In the rows, 128 means zero.
Which row each row swaps with, under one turn or mirror:
The rows were stretched afterwards, more along some directions than others.
Rokas: [128 150 122 118 125 132  96 118  97 129 161 132 128 120 155 152 124 136
 132 118]
kerod: [144 120 135 122 117 134 106 129 124 135 127 164 140 142 141 100 123 113
 141 101]
duk: [114 102  98 157 154 105 124 137 126 112 113  97 106 144 107 135 129 156
 121 120]
soz: [104 101 105 153 148 119 122 129 125 109 108 103 112 136 111 126 133 149
 119 128]
Pap: [144 115 127 134 126 126 115 136 125 137 123 160 137 149 130 103 131 126
 142 100]
bidu: [149 120 135 132 122 124 112 137 126 136 126 153 134 149 128  99 134 121
 143 107]
Pip: [130  96 155 140 125  97 130 134 177 112 149 110 109 134 129 129 159 142
 148  96]
fof: [143 108 137 135 116 130 112 128 124 122 127 157 135 140 127  96 132 108
 144  93]
sabur: [111 103 107 150 147 114 130 134 126 114 107  95 105 140 106 133 130 153
 121 130]
mumel: [131 107 162 132 128  99 132 126 186 110 148 122 119 121 128 133 165 138
 150 107]
riz: [116 102 142 151 139 107 130 128 173  97 148 106 104 124 126 139 154 137
 136  98]
Biz: [113 124 158 120 140 126 154 137 159 148 139 136 154 111 140 115  99 124
 136 121]
gepi: [111 130 120 103 145 103 100 122 152 127 115 112 107 126 142 155 157 162
 125 157]
suve: [143 159 147 139 125  97 143 116 124 158 139 148 134 117 148 143  83  92
 122 103]
nup: [127 150 127 112 124 130 100 122  92 136 157 129 130 117 158 153 118 128
 131 126]
Nufe: [158 156 147 147 123  85 149 121 126 151 135 135 121 123 130 144  94  95
 116 103]
nenin: [106 127 128  95 141 109 111 130 149 147 107 123 115 131 151 142 143 150
 121 149]
les: [165 130  87 125 129 117 136 153  98 132 132 100 116 155 113 144 120 140
 125 111]
bogem: [144 113 135 130 115 133 114 134 121 130 123 163 135 145 132  96 129 111
 144 106]
Soso: [114 147 131 106 123 137  87 115  96 128 158 137 135 106 163 149 120 127
 132 120]
lev: [116 105 102 155 147 118 139 133 133 116 112  99 105 151 106 128 121 149
 120 122]
zimez: [158 132  83 123 123 111 120 144 102 125 133  87 113 140 105 150 135 137
 117 113]
deru: [162 138  82 128 122 116 132 145 103 136 134  96 108 147 108 147 125 137
 121 108]
fupef: [128 106 144 135 135 110 133 126 177 103 144 116 126 119 124 138 169 144
 139 103]
gumam: [143 126 127  94 104 156 129 129 124 131 124 177 158 124 132  91 127 102
 149 124]
Zel: [134 131 123  91 108 160 124 127 133 124 124 172 164 118 128  83 132 111
 144 133]
lezu: [123 151 135 147 118 126 130  86 113 102 121 163 121 115 126 123 129 113
 129 139]
galo: [150 157 155 138 113  92 143 115 122 148 140 138 125 112 139 136  96  91
 125 105]
relo: [136 137 133  90 102 166 131 122 134 132 131 174 162 116 137  83 118 101
 148 123]
dis: [127 114 159 136 120 111 139 118 169 106 147 118 117 117 130 141 163 136
 148 110]
Naza: [119 106 105 158 150 107 136 136 138 120 106 101 111 147 103 134 122 147
 121 120]
duri: [115 113 156 133 129 111 144 126 171 114 151 126 119 123 135 134 165 147
 148 113]
bukup: [157 137  88 115 122 117 124 147  94 138 136 111 115 138 120 153 126 130
 124 117]
doz: [115 133 124 101 140 110 113 136 151 148 105 133 115 130 147 141 140 146
 125 154]
zize: [119 101 103 157 147 105 130 133 133 103 112  88 105 144  94 132 133 153
 121 119]
fimin: [102 137 117 103 141 127 106 122 144 133 104 135 125 122 148 142 142 153
 114 165]
Tum: [149 120 125 133 126 130 112 137 119 134 127 157 136 148 129 106 134 132
 140 110]
tuz: [140 125 132  89 108 162 131 133 125 126 125 171 162 128 138  84 113 103
 148 122]
Pur: [120 144 137 114 117 133  84 116  96 117 160 124 124 111 152 144 130 124
 136 120]
Pogu: [105 132 153 123 141 129 145 131 158 140 144 141 155 106 144 125  96 121
 136 123]
Rap: [135 112 152 144 127 106 146 133 174 119 143 118 124 126 126 138 148 135
 134 102]
nuli: [109 140 129 102 160 121 131 126 171 156 114 138 141 126 157 137 129 151
 120 154]
sur: [114 134 153 119 142 131 159 135 161 155 148 137 155 116 148 120  85 122
 131 120]
zalo: [106 127 155 114 142 130 140 126 156 142 142 142 164 105 150 117  98 123
 137 122]
maguv: [120 147 126 155 123 124 132  94 112 110 125 164 122 122 130 125 122 115
 133 126]
gur: [111 131 149 114 142 126 145 132 158 141 137 136 159 110 138 116  99 128
 132 128]
foz: [126 149 128 148 116 120 129  91 107 108 118 155 115 120 124 122 133 119
 132 138]
tid: [107 129 150 122 147 127 146 136 153 152 142 136 159 107 148 121  97 125
 128 122]
zus: [125 139 136 107 117 137  82 118  95 123 153 132 132 110 157 141 121 121
 131 117]
sudek: [ 98 137 125  91 144 119 102 116 148 139 122 124 123 123 162 147 147 167
 128 164]
Bafu: [121 157 119 108 133 131  97 123  92 142 154 138 134 114 159 152 118 134
 127 131]
vug: [106 131 112  94 153 118 101 132 154 136 107 132 127 121 147 141 149 156
 117 154]

deru swaps with relo
nenin swaps with duri
riz swaps with nuli
Pip swaps with sudek

